(in the rows, 128 means zero)
The rows of R fall into 3 groups, and each row is roughly a mix of its group's hidden directions; some rows fit no group.
R:
[[150 125  98 118 121 132 149 133 166 113 106 122 116 112  73 147 105 132
  159]
 [105 136 126 111 130  97  81 129 148 176  82 132 128 121 145 140 125 142
  132]
 [149 107  88 112 133 127 115 120 128 130  93 135 148 123  79 144 102  92
  142]
 [123 121 139 133 141 163 145 106  82  99 175 125 138 138 129 121 131  99
   98]
 [137 107 138 126 126 156 136 149  93  91 162 128 163 142  82 122 109 122
  131]
 [ 98 170 123 128 131 120 131 103 146 138 132 126 105 163 147 110 132  92
   83]
 [109 117 164 125 108 155 140 144  96 101 162 108 144 132 155 126 134 164
  105]
 [109 156 134  95  95  99 111 157 163 153  95 115 118 149 115 130 116 142
  117]
 [138 114  90 115 119 147 145 127 145  99 109 120 145 124  72 145  90 115
  137]
 [141 100 146 146 115 144 151 145 124  87 177 138 161 102 135 118 133 140
  149]
 [149 119 133 149 128 162 171 128 105  81 174 126 129 141 111 114 133 117
  124]
 [134 150 133 120 112  97 115 155 163 160  92 120  96 126 137 132 135 171
  144]
 [109 131 114 128 151 110  90  96 122 156 113 149 148 139 145 119 129  74
  107]
 [130 120 130 114 118 152 155 142 127  83 168 118 157 103  95 133  92 140
  134]
 [105 144 173 124 126 115  91 151 106 159 134 127 119 157 155 117 154 151
  112]
 [155 132 120 103 107 119 182 108 131 127 130 119  84 123 124 134 149  87
  120]
 [145 117 139 152 134 158 164 124  95  88 178 132 134 141 121 110 141 110
  123]
 [136 139 160 132 121 105 135 124 120 158 134 134  83 143 163 116 183 120
  126]
 [113 118 144 120 145 119 108 103  89 143 155 146 157 121 161 118 139  82
  108]
 [160 109 105 116 121 136 169 131 135  97 139 124 139  88  93 141 102 129
  157]
 [101 125 120 124 136 130  75 149 126 139  95 121 166 135 121 137  91 164
  123]
 [144 103 131 147 128 151 179 105 103  91 166 136 134 123 132 118 147 102
  131]
 [137 155 132 131 127 101 151 107 142 151 136 138  83 144 149 110 165  87
  118]
 [109 137 127 106 126  94  88 129 148 176  81 129 124 116 146 144 126 144
  135]
 [128 142 118 135 114 107 131 150 183 140  92 125 110 122 123 133 123 175
  160]
 [111 126 151 111 121 122 132 108  90 135 152 134 134 153 150 114 153  76
   92]
 [111 122 139 108  89 157 148 152 140  94 125 100 127 151  90 145 114 157
  117]
 [144 119 131 152 129 165 165 132 106  77 173 125 135 141 109 115 127 124
  123]
 [114 139 133 124 103 144 161 112 169 108 131 121  87 159 101 135 149  99
  117]
 [118 130 136 149 160 120 114  87 137 148 144 149 113  99 177 127 159 108
  135]
 [127 158 129 130 127 130 133 161 160 116 139 108 122 109 119 127  95 192
  141]
 [135 112 141 148 149 119 133 101  93 142 148 146 131 110 185 116 164 112
  130]
 [149 121 125 148 121 162 173 132 124  74 167 123 126 137 101 119 127 121
  128]
 [139 104  91 130 154 145 140  77 122 118 121 131 132  86 132 149 118  93
  130]
 [121 128 139 134 156 156 133  93  86 117 171 126 120 127 145 125 140  92
   97]
 [106 129 124 113 117 146 108 157 138 104 124 114 163 136  86 138  80 156
  126]
 [ 98 139 147 123 118 118  93 156 150 148 108 116 131 124 150 136 120 190
  132]
 [118 120 144 133 142 117 109 107  85 151 140 145 142 140 173 112 155  92
  103]
 [111 120  94 123 134 139  98 131 141 122  92 121 171 120 109 144  77 144
  124]
 [143 120 132 154 132 163 161 131 108  79 179 130 140 137 113 111 127 121
  124]
 [137 134 111 160 154 140 176  84 141 109 151 139 105 111 142 119 142 108
  140]
 [121 119 144 110  99 139 115 175 128 115 116 111 143 152  81 137 108 166
  135]
 [127 116 100 114 118 164 145 125 143  93 109 102 127 121  84 158  93 142
  126]
 [126 118  96 108 109 141 136 135 151 100 112 119 157 124  78 143  83 120
  130]
 [117 121 158 152 140 146 123 130  80 115 170 134 149 147 160 105 146 130
  107]
 [118 142 156 120  92  96 142 143 147 143 137 127 121 123 187 112 155 147
  119]
 [145 101 147 123  91 139 166 141  91 118 115 109 108 157 136 132 165 144
  122]
 [113 124 128 106 123  92  92 120 135 179  78 133 124 123 152 142 141 126
  131]
 [125 141 165 125 108 104 128 141 117 157 130 126  96 151 171 113 173 139
  114]
 [ 97 140 146 134 155 126  78 138 101 160 110 125 137 147 146 126 121 170
  120]
 [118 148 109 154 128 160 142 131 167 103 107 106  96 152 106 136 115 166
  124]
 [142 118 133 162 141 167 149 135 104  85 165 133 137 152  95 113 128 127
  135]
 [142 112  88 144 152 146 156  86 132 102 136 134 143  86 135 136 109 103
  132]
 [130 101 109 129 136 149 133 103 100 104 139 142 164 140 102 126 118  70
  117]
 [123 156 155 127 128 105 117 125 129 165 129 127  80 147 164 117 169 127
  113]
 [138 125 150 128 109 156 157 163 103  96 151 103 122 145 108 125 124 175
  127]
 [148 129 140 122 119 115 164 104 116 131 158 137  98 126 147 116 168  75
  118]
 [165 143 114 135 145  83 103 153 139 167 108 149 124 115 121 112 124 133
  163]
 [162 109 130 144 133 150 170 127 110  97 155 136 115 135  85 124 144 112
  157]
 [160 119 103 143 131 135 169  91 135 120 121 127  84 120 137 133 158  91
  127]
 [125 124 143 140 149 118 114 105  89 147 149 149 134 144 160 107 158  82
  108]
 [133 136 149 108 110  94 100 159 119 159 117 141 128 174  99 112 144 102
  127]
 [136 137 126 145 136 117 150  91 132 143 128 139  85 140 157 118 172  86
  118]
 [106 125 129 146 131 166 138 110  91 108 122 110 122 178 141 123 136 125
   83]
 [107 129 159 144 142 122  97 121  97 148 147 143 139 147 176 107 158 118
  106]
 [105 134 124 122 118 135 107 156 147 130  92 106 136 131 120 145  97 192
  129]
 [125 155 151 122 124  96 112 130 137 172 118 130  85 143 161 119 165 125
  117]
 [104 154 132 122 151 109  88 113 112 175 104 129 109 154 151 124 139 115
  101]
 [127 155 141 117 126  96 109 124 142 174 109 128  80 141 154 126 161 117
  115]
 [119 166 124 111 138  90 101 115 167 171 116 136 102 112 144 127 127 106
  122]
 [124 107 131 138 127 174 142 142 119  79 146 111 147 123  98 141 106 165
  136]
 [125 147 156 148 123  96 138 135 141 152 141 142 111 131 181 102 167 146
  138]
 [125 140 139 140 140 109 133  94 136 154 134 141  90 120 177 122 172 103
  122]
 [129 105 117 114 113 169 135 142 112  93 116 102 142 139  80 152  99 147
  124]
 [112 153 164 129 131 108 111 126 124 158 151 142 101 159 148 108 168 102
  112]
 [117 125 136 143 143 120  87 151 138 148 105 129 137 110 146 135 123 191
  156]
 [143 141 137 145 137 118 147 107 105 141 143 139  93 155 153 104 171  91
  112]
 [126 150 157 136 139  96  97 138 119 174 126 143 102 151 155 109 164 128
  128]
 [149  95 119 130 108 152 184 106 104 104 111 111 102 131 132 145 154 129
  128]
 [118 127 110 138 130 149 111 153 153 101 120 119 162 118 102 135  81 171
  139]
 [138 140 111 121 114  95 118 144 177 157  77 131 107 125 117 136 127 143
  153]
 [124 107 116 128 128 159 138 132 114  83 151 125 177 120  96 130  88 128
  127]
 [144 144 145 133 133  97 132 129 149 160 131 133  89  95 168 125 159 151
  152]
 [110 113 128 111  97 150 150 135 141  89 140 104 158  96 144 144 100 159
  115]
 [144 109 119 146 138 146 132 118 104 110 135 145 135 168  84 116 140  75
  128]
 [137  99 127 139 154 144  98 138  87 116 145 143 181 112 112 127 105 135
  147]
 [141 122 131 132 127 140 141 136 126 133  94 120  83 166  76 143 148 145
  154]
 [125 160 109 139 164 135 121 114 147 120 152 145 126 143  79 114 102  88
  130]
 [103 135 154 129 137 110  97 119 101 160 134 136 134 138 185 114 152 121
  101]
 [134 125 150 152 127 155 157 125  95  97 174 128 121 156 136 106 154 113
  108]
 [111 144  93 156 165 141 105  99 141 122 120 143 141 153 112 117 107  86
  110]
 [156 110 134 141 131 138 167 111 101 103 173 142 128 125 124 113 152  84
  132]
 [128 151 131 117 111  92 114 145 168 167  90 125  90 135 136 131 144 147
  136]
 [136  96 149 134 126 150 160 109  89 110 154 121 123  99 168 137 158 141
  131]
 [144 141 128 148 160 100 120 103 126 161 141 153 109 108 170 110 156 102
  137]
 [140 143 106 102 115 109 120 133 147 141 107 132 119 156  77 127 114  76
  119]
 [149  85 109 136 125 142 148 106  91 106 124 141 154 140 115 125 138  76
  125]
 [122 138 145 123 113 108  93 170 146 156  94 120 119 144 125 132 130 179
  142]
 [124 110 128 136 139 149 129 106  86 113 151 141 151 157 115 118 136  72
  105]
 [127  86 141 120 107 154 147 129  82  97 147 115 165 114 151 136 127 139
  113]
 [126 142 147 133 124  87 114 131 139 171 118 141 107 122 181 115 163 139
  133]
 [118 106 128 124 106 156 138 151 131  90 129 110 164 115 116 142  96 177
  134]
 [134 116 138 140 132 155 153 130  85  94 167 133 150 158  99 110 126 104
  119]
 [141 136 116 139 159 133 129 104 107 126 150 149 125 154  92 111 130  66
  124]
 [ 96 124 145 128 134 141  87 131  91 134 125 132 154 180 120 119 131 109
   95]
 [104 128 127 127 120 147 108 155 128 119 101 103 147 137 126 141  97 195
  121]
 [144 118 110 125 128 113 128 133 168 116 144 148 160  72 116 132 103 118
  162]
 [130 149 140 139 139 117 133 105 125 136 166 143 108 141 154 104 158  74
  102]
 [ 94 127 148 125 123 122  90 146 115 151 101 115 145 134 165 133 125 181
  115]]
Here is one row of each group, with its name. Which group are the others in?
[109 141 110 130 127 108 108 102 163 163  76 130 102 139 156 137 142 117
 116]
<53>
[148 139 104 146 127 132 181 114 160 115 113 128  86 144  96 126 137 120
 149]
<124>
[140 119  96  86  96 115 160 115 139 133  85 106 116 108 125 154 114 114
 117]
<54>

[108 145 107 111 127 152 125 122 173 110 115  99 113 106 107 158  89 150
 118]
<124>
[130 125 147 143 134 124 142 106 126 144 132 125  89 106 187 133 173 147
 133]
<53>
[131 152 141 109 117  97 105 134 138 173 101 126  84 154 135 127 158 115
 114]
<124>
[112 156 143 114 142  96 101 123 154 150 166 156 138 116 125 112 125  81
 130]
<53>
[116 120 154 158 135 155 123 144  96  98 174 131 161 139 147 108 130 154
 119]
<54>
[132 143  92 111 114 125 147 118 184 125  96 117 101 118  96 148 106 119
 132]
<124>
[135 106 163 137 110 145 158 152 107 100 165 121 136 114 141 125 145 172
 148]
<54>
[136 104 119 105  92 134 148 123 135 128  81  97 100 111 144 164 140 153
 122]
<124>
[101 111  97 111 120 137 102 121 134 125  81 118 169 129 118 150  89 127
 111]
<53>
[126 131 130 131 114 110 147 114 156 145 112 121  99  95 189 137 153 155
 133]
<124>
[139  95 109 148 141 166 164 112 110  83 141 128 155 114 109 135 112 133
 145]
<124>
